In the data rows, the value 128 means zero.
Here are some points, each followed by its number:
[122 155 157  61 112 116 130 180 137 133 135 177 213 163 143 169 134 128 100 106  97  63 145  96] 0
[115 111 111 107 122 102 104 113 100 111 105 127 124 115 128 142 145 159 150 154 160 153 137 133] 1
[120  99 119 110 103 117 100  90  93 107 109 123 157 165 183 193 201 193 170 134 124 131 119 127] 2
[109 126  90 109 123 126  75 141 134 140 173 147 192 203 185 170 158 118 173 119  89 155 111 127] 3
[149 150 142 135 126 123 138  98 106 115 117 115 106 124  88  98 110 105 111 116 134 127 124 145] 4
[121 125 123 127 122 106 122 136 136 142 154 134 155 147 135 128 107 124 105 111  98 101 118 125] 5
[173 175 169 162 143 130 133  95 102 111  97 100 118 121 128 102 121 105 113 127  98 108  90 118] 6
[113 100 107  94 134 100 106 103  97 116 113  81 130 101 109 122 127 155 161 163 178 184 186 152] 7
[184 199 187 164 152 130 110 102 103 101 112  91 114 102 107 111 105 115 123 136 140 126 124 133] 8
[132 133  88 105  91 185 176 122 160 214 203 232 163 160 150 119 104  93 143 123  80 156 145  88] 9
[122 114 111  99 123 102 104 107 128 139 171 198 202 168 137 150 133 110  98  99 111  94 122 118] 10
[ 99 112 126 126 116  98 115 105  99 100 108 115 111 104 117 111 114  98 120 131 157 181 191 184] 11
[139 128 124 134 128 131 112 124 138 152 139 123 116 109 104 117 113 120 120  90 128 110 123 133] 12
[124 122 113 110 132 123 121 152 168 167 197 169 183 168 162 131 123 101 117 103  96 120 111 116] 13
[119 118 114  99 121  99 103 104 126 134 174 193 191 141 112 129 127 112 102 114 134 129 142 129] 14
[124 117 116  95 121  98 103 110 131 145 190 217 211 151 116 136 130 107  93 100 109  95 125 117] 15
[130 130 132 115 129 105 105 110 104 113 104 125 124 116 129 143 144 157 147 136 135 124 122 124] 16
[130 161 163 151 144 133 157 137 135 148 138 107 122  89  99 104 112  97 103 104 110 100 117 106] 17
[121 121 112 109 110 120 131 159 195 209 181 151 139 117 113 101 112 109 107 106 111 109 108 117] 18
[188 203 197 175 156 135 112 100 104 108 107 104 114 109 115 109 105 111 108 113 115 108 124 131] 19
[ 49  59  37  86  45  53 102 212 196  96 119  98 184 161 198 136  91 211 147  48 113   8 152  67] 20
[111 110 115 106 128 101 106 114 102 114 104 129 128 120 133 154 153 172 156 147 141 129 122 126] 21
[125 128 103 120 145 177 185 194 206 204 202 170 149 146 123 128 123  98 118 103  98  81 117 127] 22
[129 117  89 105 110 117  97  87  99 113 102 111 124 133 132 136 147 153 151 161 169 156 151 147] 23
[136  63 138  67  17 118 128 109  45 129 140 121 118 119 134 141 180 128 216 171 187 122 108  54] 24
[141 123  89 173  68 102 105 138  92  69 107 162  57 160 154 140 135 179 205 157 166 143  91 147] 25
Which point above is nearest to each new point, looking only along the 3 directions in which the numbered points spread most? Its number follows each.
[122 131 125 144 145 165 176 166 159 168 177 169 137 108 113 126 109 103 110 102  95 111 122 116] 18
[160 152 178 169 164 124 155 129 156 131 107 101 126  90 112 123 116  71 145  83  66  91 117 124] 17
[105 149  99  73 116 132 126 119 123 157 137 161 186 137 143 143 152 193  37  81 106 113  84 195] 5
[111 118 101 100 109 113 116 116 105 158 138  59 102 137  84 204 172 181 161 107 116 123 137  98] 21
[134 129 136 116 132 115  95 103  97 110 107 108 118 121 108 127 130 118 124 136 136 154 175 180] 11
[145 135 134 130 125 136 103 117 130 149 135 121 104 108 110 110 113 120 111  84 127 114 112 137] 12
[138 131 151 173 183 139 177 164 123 158 147 124 154 120  97 121  98  91 119 114 122 131 127 126] 17
[126 151 166 179 209 222 206 162 169 143 134 124 134 114 103 103  99  68 106  75 126  94 141  85] 17
[129 153  97 128  85 138 159 113 122  96 140 149 115 153  54 107 155 112 134 161 180 146 128 177] 11
[124 120 116 112 120 122  97  91 112 108 115 109 117 103 106 109 105 111 139 131 166 162 179 171] 11
[150 148 191 211 192 218 240 167 142 126 105 111  96 150 132  81  98 128 115 100  84  75 101 112] 17
[117 100 132 149 135 165 179 186 168 162 142 111 123 154 148 129 121 137 100 117 153 123 106  98] 5
[ 93 127 129 115  94 164  96 132 131  70  95  98 127 153 146 123 145 193 238 241 223 145 125 125] 25
[ 71  66  51  97  55  68 105 186 171 100 101 122 166 162 213 132 120 210 130  71  99  24 139  75] 20
[138 151 162  95 129 149 107 133 108 136 134 144 114 116 145 101 126 109  82  82 103 117  97 129] 12
